In the data rows, the value 128 means zero.
Some points, each followed by its number:
[195 171  46  66 202 126 144 169 161 121 170 174 190 202 138 144] 0
[124  85 123 144 149 164  93 111 101 190 114  86 105  97 115 153] 1
[110 105 122 140 124  78 128 115  88 206  96  95 123 110 112 114] 2
[146 133 117 112  89  89 169 119 129 125 111 166 155 172 113 106] 3
[115 134  49 110 121 104  82 105 150 132 141 110  83  91 142 146] 4
[ 95 115 115 149  70  69  93  94  49 105  96  91 108  92 114  98] 5
[154 119  82 132 159 153 122 162 141  99 159  99 121 122 148 158] 6
[152 116 137 145 153 162 122 164 110  85 146  99 121 117 160 156] 7
[151 116 142 146 152 162 123 164 107  84 144  99 121 116 161 155] 8
[188 133 154 143 161 180 128 165 185 122 186 186 139 199 165 167] 9
[ 94 111  97  92 104 156 126 114 115 102 108 104 101  78  85 106] 10
[147 116 140 149 152 163 122 165 112  87 146  99 121 116 158 152] 11
[100 171 126 215  35 158  76 138 145 149 133  91 104  81 131 116] 12
[139 157 171 132 146  97  89 169 116 121 127  70 128  80 133 166] 13
[206 162 127 189  40 102 224 196 168  82 156 136 131 139  75 131] 14
[148 192 154  85  73 115 154  93 218 200 154 233 178 192  88 106] 15
[128 137 103 176 142  70 138 165 167  29 173 152 125 148 222 174] 16
[ 98  74 105 110 104 129 124 107  84  77  95 131 106 125 128 108] 17
[167 209 162 121 162 166 158 169 191  77 176 207 159 214 147 150] 18
[124 123 120 130 142  56  83 111 113 138 132 117 101 123 120 131] 19
[104  52  96 132  69 132 151  65 101 135  62 112 132  91  93 137] 20
New points follow, each followed by the numbers of its three nearest points above by angle, nearest first.
[122 117 119 129 141  53  75 108 108 140 130 110  92 115 118 131] 19 5 2
[150  95  72 166 136 118 170 156 177 255 143 121 176 123 186 147] 2 0 1
[ 83 180 154  97 116 115 139  93 158 126 135 140 121 138  86 101] 15 3 10
[ 89 180  21 250 110 164 115 123 147  85  99 171 142  96  85 144] 12 4 14
[198 157 127 183  47 104 211 188 162  86 151 131 128 135  76 129] 14 3 18
[152 138 112 113  86  87 175 122 135 122 114 170 159 179 114 107] 3 15 14
[123 143  51 107 130 113  84 120 147 134 156 113  87 104 151 170] 4 6 19
[ 75 112  91 111 101 147 148 141 141  92 108 106 151  96 125 105] 10 17 20
[131 151 109 122 143  72  93 116 155  57 150 114 155 109 123 166] 16 13 19
[101  72 101 112 105 125 131 114  87  69 103 140 106 128 138 116] 17 20 5
[119  74 128 146 151 160  85 105  93 196 110  74 100  87 110 157] 1 2 20
[142 181 162  83  74 113 145  91 207 201 144 223 171 184  91 106] 15 3 18
[145  98  77 164 133 118 167 152 170 255 138 120 172 121 178 143] 2 1 0
[136 150 171 130 142 107  88 161 112 121 124  69 127  81 129 163] 13 8 11
[ 99 166 125 206  43 153  76 134 142 140 131  91 104  81 127 118] 12 5 4
[113  99 128 139 123  74 125 115  83 216  93  90 126 106 115 115] 2 1 5
[191 126 151 242 133 188 170 110 236 197 166 126 164 166 164 151] 9 18 15
[ 98  66 101 106 101 130 130 108  79  74  96 138 104 125 129 110] 17 20 10
[113 121 136 121 122 154  97 107 107 100 124 102 104  70 134 119] 10 5 17
[ 95 111  91  94 104 161 127 118 114 101 110 101 100  75  86 109] 10 17 20
[ 99  70 104 107 103 133 127 108  81  77  98 135 104 121 130 111] 17 20 10
[ 79 119  80  80  96 140  99  50 107 102  77 107  91 104  56  72] 10 17 20
[195 132 160 147 165 182 130 171 192 117 192 191 142 206 169 172] 9 18 0
[ 92 125 123 105 135  84 104  91 117 198 112  84 105 105 114 119] 2 19 1
[111  78 146 122 122  89 110 110  98 183 114  69 140 102  85 125] 2 1 20
[117 139  40 102 128 108  80 114 145 135 151 103  89  92 154 160] 4 6 19
[112  79 169 121 107 208  79  84  72 127  99  66 119  94  95 132] 1 10 20
[139 161 170 132 147 103  93 169 121 118 131  74 130  84 134 164] 13 8 11
[140 199 161 141 154 169 136 161 169  89 167 113 150 125 147 145] 18 9 11
[128 130 244  93 115 104 127 127 114  84 127 154 148 149 136 130] 18 3 13
[ 92 190 147 104 125 122 138 102 164 121 143 138 122 142  92 110] 15 18 3
[105 125 133 136 139 152 103 115 115 105 124 106 117  77 136 126] 10 1 11
[ 85 115 111 140  64  56  85  92  32  96  90  88 103  85 108  93] 5 17 19
[109  59 102 117 125 178 196 119  82 157 104 134 199 141 130 103] 20 17 3
[136 152 173 131 141  98  93 163 112 125 121  70 130  79 129 163] 13 8 11
